One vector is turned by the same rotation once a step. Each row is the vector after some number of steps, and that number follows the row.
The counts run from 0 to 475.
[-1.48 -1.09 -1.18  1.61  2.73 -0.73  0.17  1.12  0.82  1.39 -0.19 -0.31
  0.40 -1.71 -0.89  0.95  1.40  2.98  1.93  1.13  0.14  1.02 -3.44  1.37
 -1.14  1.41  1.56 -0.71 -2.14 -0.97 -2.55  1.58 -0.94  1.27]	214
[-0.37 -0.40  0.14  2.74  1.92  0.39  0.11 -2.55  0.98  2.13 -0.93  2.30
 -1.41  0.83 -3.11 -0.41 -1.21 -1.75 -0.10 -0.15  1.49  2.31  0.51  0.38
 -0.61 -2.35  1.30  2.34 -1.65  0.04 -2.13  1.11 -0.83 -1.16]	5
[-2.88  2.15 -0.09  0.98  2.04 -0.34  2.24 -2.06 -1.08  0.31  0.14 -0.33
 -1.07 -0.80 -1.85 -0.92 -1.70 -0.77 -0.22  1.27 -0.74  2.84 -0.14 -0.26
  1.07  0.46  1.95  0.76 -2.77  1.30  0.23 -1.18 -0.46  3.05]	160
[-1.99  0.70 -3.13  2.70  0.79 -1.05  1.91 -0.11  0.69  0.58  2.58 -0.40
 -1.22 -1.20  1.42 -0.57  2.21 -1.41  0.31  0.98  0.26 -0.81  0.52  1.42
  0.48 -2.87  0.75  2.72  0.91 -0.14 -1.07  0.08 -1.60 -1.80]	196
[-0.27 -2.21 -1.40  3.23  2.31 -0.32 -1.31 -1.36 -0.45 -1.18  0.84 -0.41
 -1.64 -1.89 -0.59  1.44  2.59 -1.16 -0.55 -0.14  1.04  0.98 -0.81  0.52
 -1.36  0.37  2.72  0.06 -3.57  1.57  0.21  1.01  1.25  1.40]	136
[-1.60  1.33  0.93  2.38  4.13  1.96 -1.16  0.11  3.40  0.24 -0.49 -0.47
 -1.40  0.35 -0.70  0.47  1.31  0.66  1.22 -0.12 -1.45  1.47 -1.65  2.54
  0.73 -2.75  1.24  0.89  0.13 -2.67  0.43 -0.26  0.34 -0.53]	396
[ 1.50 -3.19 -1.62 -0.97  1.00 -1.29 -1.13 -0.45 -0.39 -0.13 -3.27 -0.20
 -2.25  0.14 -1.02  0.23  0.94  0.87  0.01  2.15  0.87  0.91 -0.21  3.25
  3.44 -3.05 -1.09  0.31 -1.32 -0.64  0.15 -0.15 -0.52 -0.60]	257
[ 1.02 -0.73 -1.23  1.27  2.10 -0.03  0.34 -0.79  3.22 -0.09 -0.99 -0.10
 -1.96  2.00 -1.41 -1.04  1.04 -0.04 -0.06  0.13  1.02 -1.64 -2.04  4.78
  1.33 -3.80  0.53 -0.42 -0.82 -0.34  0.29  0.85  0.90 -0.22]	190
[-2.09 -2.47 -2.49  2.02 -1.06 -1.48  1.69  0.56 -0.63  2.15 -0.06  2.60
 -1.69 -0.21  0.47  1.22  1.39  1.75  3.11  2.39  1.17  1.93  0.68 -0.97
  0.86 -0.91  1.53 -0.43  0.13  0.02 -0.48 -1.22 -1.51 -0.12]	15
[-0.75 -2.83 -0.02  0.09 -0.08  0.10 -0.52 -3.35  0.13 -2.35  1.58  0.40
 -3.46 -1.16 -3.56 -0.06  0.28  2.13  0.85  0.74  0.49  0.76  0.85  2.90
  1.39 -2.70  0.81 -0.05  0.66  2.59  0.61  0.22 -0.40 -0.65]	297
[ 0.79 -2.89 -1.47  2.56  1.80  0.04  0.32 -0.54  1.84  0.98 -1.23  0.92
  0.38  1.77 -0.90  0.44  2.86  2.66 -0.33 -0.07  1.40  0.23 -1.99  1.57
 -0.39 -4.09 -0.09  0.64 -1.10 -0.37 -0.49  0.58  1.15 -1.79]	461
[ 0.01 -0.03 -1.65  3.72  3.12 -1.10  0.74  1.18  1.01 -0.52 -0.86 -2.50
  0.37 -0.16 -0.08 -0.68  2.23 -0.84 -1.83  1.19 -1.51  0.42 -0.28  1.24
  1.13 -3.18  0.04  0.04 -2.33 -1.12  1.08 -0.84  0.40  0.42]	150
[-1.03 -0.99  0.71  0.87  1.88 -0.10  0.75 -0.74  0.40  1.23 -1.19  3.05
 -1.96  2.04 -2.70  1.23 -0.59  1.69  1.27  0.73  1.47  1.53 -2.65  1.17
  1.39  0.29  1.17 -1.59 -2.34 -0.09 -0.89  1.12  0.66  3.01]	8
[-0.25 -0.48 -2.90  1.07  2.28 -0.88 -0.24 -0.82 -0.72 -0.01  0.46 -0.02
  1.68 -0.83 -2.19  0.46  0.95  1.94  1.39  2.22 -0.16  1.27  0.74  0.50
  1.73 -4.31 -0.16  1.53  1.80  0.19  0.70 -1.56 -2.10 -2.73]	105
[ 0.27 -0.67 -1.59  2.71  0.87 -0.18  3.41 -0.30  2.34  2.77 -0.30  1.04
 -1.35  1.10 -0.65 -1.68  0.38  0.51  0.54  0.82  1.52 -1.74 -2.08  2.11
 -0.07 -1.23  1.73 -2.02 -2.14  1.04 -0.82  0.09 -0.41  1.72]	188
[-2.23  0.16 -0.16  1.74  0.30  1.57  2.07  0.82  2.49  1.67 -0.50  1.38
 -0.85 -0.28 -0.64  1.02  2.69  0.83  0.20 -0.14 -1.13  0.87 -3.13  2.84
  1.14 -1.15  0.63  0.04 -2.17 -2.56 -1.17  2.09 -0.44  0.79]	281
[ 0.18 -1.03 -1.06  1.35 -0.72 -1.47 -1.06 -3.51  0.91 -0.43  0.03  0.75
 -0.72 -1.17 -5.11 -0.30 -0.42  0.25  1.33  1.79  1.77  0.27  1.07  1.09
  0.01 -2.06  1.59  2.80 -0.62 -1.37 -1.42  0.20 -0.95 -0.60]	455
[-3.37  1.01 -0.66  1.89  0.33  0.77  1.69 -0.38 -0.16 -0.51  2.64  1.10
 -1.59 -0.43  1.11  0.31  1.68  1.84  0.80  1.93 -2.87  1.57 -1.47  0.35
  2.87 -0.79  2.42 -0.19 -0.13 -1.48  1.10 -0.06  0.90  2.51]	399
[-4.40  0.33 -2.59  0.63  0.27 -2.69  4.31  0.89  0.75  1.11 -0.22 -0.70
 -1.95 -0.27 -0.10 -0.62  0.13  1.19  1.90  0.90  0.77  0.86 -0.47  0.34
  0.27 -0.65  0.74  1.97 -0.36  1.46 -1.58 -1.03 -1.09  0.66]	81
[ 0.02 -2.49 -0.21 -0.12  1.74  2.32 -0.35 -0.22  0.19  0.92 -1.11  0.58
 -0.80 -0.30 -3.40 -1.31 -0.40  2.16 -1.21 -0.03 -1.59  1.37  0.20  0.54
  2.96 -4.29  2.22  0.91  0.92  2.28  0.87  0.81  1.23  0.01]	231
[ 0.02 -1.84 -1.02  2.07  2.92 -1.58 -1.67 -0.41  0.43 -1.86  1.44 -0.95
  0.82 -1.21 -2.03  0.19  1.76  3.88 -0.58  1.89 -1.55  0.60 -0.94  1.44
  1.37 -3.05  0.64  0.63 -0.02 -2.52 -1.07  0.45 -0.15 -1.30]	217
[-0.09 -1.50 -0.13  1.85  3.38  0.36  0.25 -2.15 -0.12 -0.91  0.41 -0.06
 -2.01 -0.55  1.60  2.66  1.33  1.74  2.15  1.12  1.60  1.91 -2.58 -0.18
  0.59 -0.49  2.55 -2.01 -0.18  1.94  1.15 -0.64  1.37  2.08]	21
[ 0.06 -2.28 -2.33  1.13  0.35  0.61 -0.23 -1.57 -2.13 -0.57  1.51  1.43
  0.98 -0.27  1.00 -0.10  1.70  3.08 -2.33  1.71 -1.47  0.88 -2.10 -0.43
  0.45 -1.83  0.89  1.51 -3.12 -1.34 -0.84  0.41 -0.09  0.57]	334
[-1.32 -2.13 -0.20  0.42  2.25  1.02  1.61 -0.08  0.95  0.13 -1.26 -1.75
  0.17  1.43 -0.70 -0.74  0.92  4.73  0.96  0.50 -1.07  3.04 -1.70  0.15
  0.37 -2.01  0.97 -0.61 -1.76  0.54  0.52 -3.09  0.60 -0.24]	60
[-0.81 -2.46 -2.49  2.93 -0.09 -0.92 -1.62  0.40 -0.87  0.53  1.42  1.96
 -3.65 -1.00  1.25  0.01  2.55  0.44  0.02  0.96 -0.56  1.26  1.84  0.27
  0.51 -3.18  1.25  2.17 -0.93 -1.78 -1.08  0.09 -1.16 -1.54]	130
[-0.62 -1.02 -1.99  1.33  2.65 -0.40  0.31 -0.68  0.40 -0.69  2.36 -1.88
 -1.73 -2.01  1.35 -1.28  0.81  1.01 -0.32  1.47 -2.00 -0.10  0.77  1.19
  2.20 -3.89  1.44  1.76  2.16  1.10 -0.22 -1.24 -0.50 -2.05]	310
[-0.90 -2.07 -0.18  0.52  0.15  2.30  1.25 -1.24 -1.79  0.07  1.13  1.07
 -1.19 -1.81 -0.28 -0.38  1.36  2.15 -2.66 -0.07 -2.52  2.32 -1.69  1.23
  0.94  0.11  1.31 -0.22 -4.71  0.25 -0.24  1.52 -1.15  1.74]	49
[ 0.57 -1.75 -0.03 -0.55  2.79 -0.29  1.11 -0.83  1.57  0.81 -2.17 -1.00
  0.01 -1.56 -1.80  1.40 -0.45  3.81  1.82  2.48  0.95  1.07 -2.57  1.96
  1.97 -0.53  0.86 -0.86  0.45 -0.76 -1.65  1.03 -0.43  1.66]	100
[ 1.36 -2.38 -1.72 -0.48  0.93  1.38 -2.62 -3.76 -2.31 -0.78 -0.02  0.97
 -0.23 -0.64 -0.26 -0.13  0.97  2.10 -1.16  1.37 -0.38  1.61 -0.02  0.42
  1.03 -3.06  1.02  3.34 -1.75 -0.33 -0.96 -0.13 -0.50 -2.02]	336
[-2.45  0.14 -1.36  2.49  1.75 -1.02 -0.21  1.38  1.05  2.28  0.60  2.84
 -0.92  1.07 -2.67 -0.06  0.84 -1.10  1.71 -0.04  1.02  0.17 -1.32  1.51
  0.27  0.16  2.60 -0.20 -2.93 -0.99 -1.34  1.78 -0.30  1.49]	122
[-0.66 -1.99 -1.15  0.80  3.05 -1.36 -1.38 -0.33 -1.14 -1.57  1.37 -0.40
  0.37 -1.21 -1.91  0.48 -0.10  4.28  0.28  2.88 -1.37  1.70 -0.47  0.25
  2.56 -2.91 -0.09 -0.05  0.63 -1.45 -0.17 -1.05 -0.58 -0.97]	218
[-0.18  0.27  0.11  1.44  3.66  0.99 -0.57 -2.68  0.20 -1.65  1.98 -0.59
 -1.83 -1.53  0.14  0.48  0.83 -0.15 -1.64  0.04  0.28 -0.42 -2.77  3.35
  0.33 -1.34  0.57  2.48 -0.86 -0.12 -1.85  3.24  0.15 -0.18]	203
[-1.33 -0.70 -1.26 -0.19  1.44 -2.15  1.17 -3.41 -2.14 -0.61  0.58 -0.19
 -1.27 -2.01 -1.74 -0.34 -3.02  1.23  0.51  2.55  1.30  1.65  0.21  0.16
  1.36 -0.65  0.23  0.98 -0.37  2.29 -1.78 -1.09 -2.51  0.57]	93
[-3.07 -0.27 -1.60  1.29  0.13 -2.02  3.54 -0.64 -1.04  0.91 -0.60  0.98
 -2.40 -1.49 -1.97  0.72  0.57 -0.76  1.33 -0.45  2.36  2.24 -0.75 -0.05
  0.22  0.37  0.97  0.88 -1.64  3.29 -0.85  0.96 -1.18  2.04]	366
[-1.08  1.38 -1.84  2.44  2.86  1.99  0.52  0.65  1.85  2.75 -0.45  0.88
  0.59  0.53 -0.30 -0.44  3.40 -0.90  1.09 -0.50 -0.97  0.95 -2.29  2.35
 -0.54 -1.94  1.63  0.89 -2.60 -1.23  0.04  0.63 -1.31 -0.62]	394
[-1.85 -0.53 -1.81 -0.17  3.85 -1.07 -2.52 -0.84 -2.11 -0.22  0.24  1.69
 -3.34  0.66  1.03  0.81 -0.26  0.08  3.09  1.41  1.10  2.54 -0.40 -0.74
  0.50 -0.14  2.44 -0.21 -1.53  1.52  0.13 -2.38 -0.30  0.67]	133
[ 0.14 -2.56 -1.73  0.13  0.89  0.60  2.42 -1.24 -0.36  0.52  0.85 -1.76
 -2.36 -1.65  3.04 -1.08  0.05  2.86 -1.65  2.39 -1.60  0.80 -0.63 -0.20
  2.44 -1.19  2.05 -0.34 -0.38  1.68 -0.39 -1.45  0.32  1.83]	425
[ 0.27 -0.24 -3.23  2.47 -0.80 -0.95  0.40 -1.20  0.28  0.32  1.47  2.07
 -0.22 -0.90  1.08  1.24  1.92  1.66  2.61  3.20  0.80 -1.45 -0.77 -0.25
  1.86 -1.31  3.31  1.20  0.73 -0.83  0.27  0.02  0.91  1.60]	466
[-1.07 -0.99 -0.49  0.46  1.23  1.58 -0.76 -1.42  0.30  1.24 -0.05  2.17
 -1.67 -0.85 -3.55 -1.53 -0.74 -0.63  0.06 -0.36 -0.78  1.50  1.50  0.47
  1.96 -4.00  1.85  2.58  1.25  1.50 -0.74  1.14 -1.62 -1.35]	118
